(in the rows, 128 means zero)
Where one turn sends some rows of the set: a few examples, then the rows asked:
rel: [122 125 149 128 109 139 154 127 129 111 138 116 125  80 117 137 124 133
 106 129 148 129 138 165 145 142 121 132 162 117 106 156 125 126 129 105
  96]
peke: [122 127 147 125 123 134 145 111 124  93 128 139 111  88 121 150 104 121
 122 129 118 132 131 143 162 149 113 130 137  92 125 162 132 135 125 121
  99]
vunu: [131 171  97 110  91 131 156 119 116  86 139 101 116 123 105 128 153 114
 138 120 107 144 126 157 106 153 118 118 124 103 132 132 136 165 142 140
 108]
Vuvan: [117 108 137 162 125 141 146 125 132  96 124 137 108 128 125 117 117 122
 161 153 114 138 125 141 132 110 133 134 142 107 144 145 108 147 132 109
 166]
Fomu: [121 151 113 144 102 140 158 139 125 107 163 106 133 105 142 124 161  96
 125  94 125  94 135 123 110 131 126 135 125 103 118 126 127 173 140 139
 157]
pazur: [138 113 148 157 133 133 163 133 128 106 136 129 113 102  92 110 122 105
 147 146 111 122 143 130 144 137 144 140 120 113 135 140 123 138 147 123
 152]
mul: [126 125 146 168 120 139 160 118 119 104 128 133 117  87 119 114 123 116
 130 169 127 122 137 155 138 129 145 136 127 114 123 141 127 142 137 100
 147]
zov: [132 101 127 106 109 135 107 146 143 119 135 123 121 139 127 127 115 149
 124 116 133 138 127 153 114 140 134 127 161 109 103 171 119 145 141 111
 127]
Disop: [126 107 144 110 113 144 159 123 160  97 142 109 120  90 105 134 118 124
 124 131 119 125 127 157 140 165 113 129 157 112 111 141 131 120 126 119
  97]
viso: [115 135 116 117 130 159 135 125 161  89 124 104 150 102 123 150 140  90
 145 121 147 117 148 137 100 142 123 117 148 135  96 128 113 175 114 149
 108]
Fitid: [138 141 106 146 105 141 150 117 144  88 122 103 136  99 103 115 161  84
 158 127  95 127 111 163 113 160 127 123 127 100 117 126 131 160 154 144
 106]
pasi: [127 106  94 140 134 151 102 114 110 124 134 131 129  99 132 151 162  96
 160 119 122 106 121 127 142 134 108 136 158 122 112 146 148 172 107 122
 124]
Nima: [138 140 128 137 122 110 155 121 115  91 118 134  90 129 101 100 112 115
 135 158 124 139 147 154 128 134 124 127 133 108 117 150 120 152 141 127
 151]
gep: [133 152 117 134 118 118 153 128 126  90 163 107 126 141 142 128 130  74
 128 129 127 119 153 130 126 119 115 115 134 116 120 139 127 179 125 158
 143]
guki: [130  96 136 114 112 151 128 140 136 102 120 112 112 130 119 115 113 138
 142 133 140 118 143 134 111 123 139 131 156 126  82 139 103 132 142 132
 146]
nada: [120 113 144 109 101 137 138 148 135  97 153 106 107 142 151 109 121 127
 126 155 130 126 131 138 136 119 117 112 166 108 102 150 125 141 144 137
 134]
Vil: [122 148 108 117 125 145 100 110 139  92 122 135 151 113 120 145 138 101
 152 132 134 136 131 140 105 159 122 115 134 108 108 139 114 193 128 139
  94]
Fek: [123 100 103 151 124 118 120 112 108 118 127 113 107 114 148 143 162 116
 159  87 120 109 111 131 122 140 120 135 146 125 117 139 154 168 112 116
 119]
patar: [104 140 143 109 135 152 156 146 139 105 147 113 107 106 102 143 122 135
 118 151 125 151 146 145 128 152 118 125 145 113 139 152 134 148 131 116
 108]
Guren: [130  89 103 155 131 133 100 113 114 123 116 130 102 117 126 135 148 117
 151 117 124 113 112 136 135 136 117 136 164 125  97 150 150 161 123 104
 126]
dokep: [116 160 100 155  90 144 144 112 127 100 140 107 137  95 120 117 159  93
 143 123 111 125 121 155 105 172 116 135 142  89  96 119 122 165 149 134
 111]
soku: [132 105 133 134 107 144 129 146 126 115 130 108 124 119 127 108 121 147
 117 138 146 117 131 158 117 106 137 137 156 122  96 141 115 144 155 101
 145]
mef: [101 153 117 118 126 161 130 155 153  91 124 102 126 122 136 128 156 104
 146 151 134 136 133 140 101 135 120 103 152 108 109 144 121 189 144 152
 110]
Sedo: [143 133 113 132  99 140 150 138 117 102 157  95 136 128 129 134 147  91
 143  91 118 107 141 118 113 115 149 127 120 122 118 130 124 155 143 157
 146]
rodib: [119  86 125 154 143 124 129 117  99 122 121 116 107 101 141 144 139 126
 166 116 121 124 122 142 127 144 124 151 142 120 132 134 140 167 100 108
 125]
Kile: [121 100 101 146 130 145 116 126  95 125 110 106 122  97 142 142 154 111
 178 115 105 122 113 156 118 147 117 153 150 100 116 139 136 177 110 130
 121]
mero: [128  91 109 127 123 151 118 125  95 130 128 121 119  92 138 148 148 122
 159 122 111 114 115 147 150 137 113 147 161 102 115 155 147 150 107 119
 121]
ziz: [109 152 116 126 119 151 126 130 137 100 137 117 154  98 121 128 159 103
 144 119 162 111 143 125  97 144 114 128 150 120 103 121 100 191 130 135
 116]
nos: [122 148  98 156  94 142 143 114 123  83 131 105 122 119 137 135 136  88
 154 107  84 133 107 153 121 134 110 134 134  77 121 136 128 162 150 145
 123]
danu: [122 136 111 126 115 135 144 147 146 106 154 120 136 129 150 143 158 101
 147  86 134 118 135 122 109 119 132 116 137 114 141 155 120 178 116 142
 150]

danu -> zov
guki -> viso
pasi -> mero
And these:
mul -> Fomu
nada -> mef

Where one turn sends some rows of the set: a few examples, then the rows asked:
riv: [113 146  98 127  88 127  83 134 158 129 156 113 130 136 123 116 137 140
 135 126 148 182 140 160 142 127 131 116 141  84 114 132]
zal: [ 96 117 114 130 137 112 159 138 149 124 152 131 121 139 134 109 143 139
 149 126 118 173 141 161 149 120 149  80 134 156 108 126]
dezu: [129 130 114 134 138 113 137 115 140 116 135 135 131 135 131 128 121 117
 113 136 180 115 130 158 140 121 115 112 122 147 116 107]
mosi: [136 164 104 135 132 122 114 126 155 123 146  83 161 129 131 131 111 128
 153 126 140 113 134 166 145 114 134 140 153 130 116 111]
vima: [ 98 141 114  99 126 116 131 116 148 126 151  69 130 137 144 116 130 132
  86 123 135 158 126 160 147 121 137 144 179 101 108 125]
Paze: [ 99 107 123 134 104 122 105 150 151 127 159 107 172 107 146 136 141 123
 130 134 172 180 135 159 141 117 144 116 183 154 114 121]
rase: [127 164 105 131 136 124 114 137 155 131 158  79 167 129 143 120 120 132
 152 124 147 112 128 164 144 111 133 146 146 129 109 122]
Niv: [106 105 125 134 104 121 104 145 149 121 148 108 165 108 137 145 137 116
 130 136 166 184 137 159 145 120 139 112 186 156 118 112]
sasuv: [100 144 109 105 120 116 135 107 152 123 150  73 128 134 136 118 121 134
  90 123 132 154 133 163 144 120 147 138 185 102 113 120]
turu: [ 98  93 117 164 139 122 175 114 137 130 157 131 154 136 150 130 131 139
 115 131 134 153 134 158 143 122 129 141 132 140 104 131]
Lut: [116 132 107 133 132 115 144 115 145 122 152 135 140 134 142 113 122 132
 115 133 190 105 133 161 130 114 134 111 122 142 114 117]
Kefet: [ 96 118 117 130 139 111 157 141 147 122 149 129 119 139 133 113 145 135
 148 128 117 177 138 160 152 122 143  83 134 157 109 126]
giki: [139 158 126 154 117 111 110 133 126 121 147 130 165 142 127 123 135 135
 125 132 164 194 132 154 121 112 121  88 156 119 114 111]
Lak: [115 147  98 128  87 128  84 133 158 127 154 114 128 135 120 119 134 139
 136 126 146 183 141 161 143 127 131 115 142  85 116 128]
sagol: [105 142 115 102 127 115 131 109 149 121 142  72 124 136 133 125 125 126
  88 123 128 160 128 161 150 123 134 141 183 103 112 117]
Gikik: [100 102  88 127 127 121 128 134 127 132 174 105 147 148 141  95 132 135
  97 130 106 138 140 162 155 107 166 134 147 106 116 123]
tozel: [115 145 100 127  89 128  82 136 157 128 153 112 129 136 122 119 138 137
 136 126 146 185 139 160 145 128 128 116 140  86 114 131]
lakaz: [117 128 118 128 143 115 136 128 137 124 149 129 141 138 146 116 136 122
 110 134 188 115 123 157 139 119 111 120 113 146 106 123]
mokud: [132 157 128 150 120 111 109 141 126 127 159 126 174 143 138 112 143 141
 124 129 169 193 128 154 119 110 123  92 151 116 109 121]
soraz: [117 103  88 133 125 119 127 118 127 119 152 112 134 146 121 115 118 122
  99 134  93 141 145 163 159 112 161 127 154 111 125 104]
garur: [102 108 119 137 100 122 108 141 156 122 155 110 168 105 139 138 132 123
 132 134 169 175 142 161 139 116 152 109 190 155 120 114]
mor: [132 160 120 155 111 112 114 131 131 123 159 130 170 140 132 113 133 145
 127 129 168 187 135 156 114 107 135  86 157 116 115 116]
buref: [136 163 111 131 141 122 108 136 149 125 144  78 162 132 137 132 121 123
 150 127 141 120 125 163 150 116 118 148 144 132 109 117]
gad: [104  94 117 165 139 121 174 108 135 124 147 134 148 136 144 139 127 133
 115 132 128 156 136 158 145 124 125 138 134 141 107 123]
Gidu: [101  96 112 168 134 120 178 104 140 126 154 135 151 135 144 133 124 140
 117 130 132 150 139 159 140 122 135 135 137 140 109 125]
bogas: [113  98 101 125 139 120 116 139 116 126 154 103 139 152 133 112 137 117
  94 135  96 154 132 158 169 116 138 140 142 112 113 117]
fes: [ 93 118 117 129 139 111 157 144 146 126 154 128 122 139 136 108 147 140
 147 127 120 175 138 161 150 122 145  83 133 156 108 130]

soraz -> bogas
Paze -> garur
zal -> Kefet
And these:
lakaz -> Lut
mosi -> buref
sagol -> vima
tozel -> riv
gad -> turu
mokud -> mor

Where one turn sends some rows of the set: a few examples, then the rows asked:
Pira: [121 110 155 144 107 123 141  96 144 170 134 135]
kitim: [142 120 129 153 125 103 143 143 115 136 122 134]
zatug: [134 132 126 134 125 109 142 127 104 131 126 115]
Rara: [104 129  96 138  93 101 152 112 112 172 131 139]
nol: [141 141  91 147 118 144 157  97 135 149 148 129]
Ligi: [136  95 126 140  93 116 112 134 130 155 163 122]
dozel: [136 122 120 133  88 104 176 139 102 140 153 140]
sigir: [124 135 111 132  88 108 175 126 108 134 167 134]
sivav: [102 148 117 131 113 136 146 132 141 149 156 112]
Zur: [137 131 132 135 133 115 147 131 130 131 129 112]
genu: [141 107 125 164  83 138 124  98 132 133 135 138]
nuzom: [126 125 133 128  79 101 173 129 111 134 147 135]
laliv: [124  93 130 123  83 138 155 122 132 159 127 161]
tuni: [121 116 107 152 112 153 135 121  98 154 134 160]
kedi: [131 112 145 113  99 148 137 115 130 148 158 160]
lukol: [141 105 116 154 112 130 127 128 111 151 142 174]
vavi: [114 122 149 167 116 116 158 103 139 151 134 144]
lubig: [ 99 136 110 132 118 136 126 128 144 166 155 125]
dator: [124 121 116 128  67 116 168 139 111 150 155 127]
gerem: [102 128 100 135  98 108 162 107 123 171 138 156]
baben: [158 123 131 150 118 113 146 120 112 130 126 119]
kudad: [140 115 118 157  66 141 138  94 126 137 141 139]
mena: [157 135 106 135 112 154 151 108 127 135 151 148]
boses: [137 128 113 121  93 125 180 129 104 131 152 134]
Mub: [100 140 106 124  97 121 139 128 137 149 166 113]
bafu: [155 134  98 134 126 142 164 110 124 152 153 126]
rep: [134 107 123 155  76 116 120 150 129 153 147 132]
Bapuf: [133 112 130  98  97 130 150 130 144 160 152 149]
figel: [125 106 149 160 107 109 149 111 153 152 133 147]
zafi: [134 113 121 163  63 137 153 103 131 166 140 132]
pigov: [145 125 111 139  61 135 143  98 126 143 134 127]
Kup: [155 139 107 134 123 149 146 104 141 150 152 127]
dev: [110 135 132 124 116 128 127 117 150 153 163 117]
buv: [135  99 151 153  92 117 152 120 153 140 140 145]
goki: [149 131 135 140 126 123 146 132 113 125 125 125]
fiso: [122  96 116 160 116 146 138 120 108 164 141 161]
teto: [106  88 126 151 109 139 132 126 117 167 147 154]
finop: [125 105 134 107  83 145 150 129 140 155 141 153]
Rer: [137 105 123 155 106 106 125 141 130 157 169 119]
noz: [155 132 104 142 117 158 142 116 130 146 162 122]
Fibi: [112 138  89 138 109 101 152 106 127 164 128 138]
Faroz: [110 124  97 144 117  95 155 114 106 160 131 139]
fug: [107 125 101 154 104 115 153  92 118 178 134 138]
fos: [ 97 143 114 139 107 132 136 116 143 162 166 118]
giri: [137  91 115 140  89 133 113 118 133 158 168 132]

kudad -> Ligi
giri -> teto
And these:
tuni -> Bapuf
dator -> kitim
dozel -> goki
nol -> Mub
Pira -> zafi
zatug -> bafu
nuzom -> baben

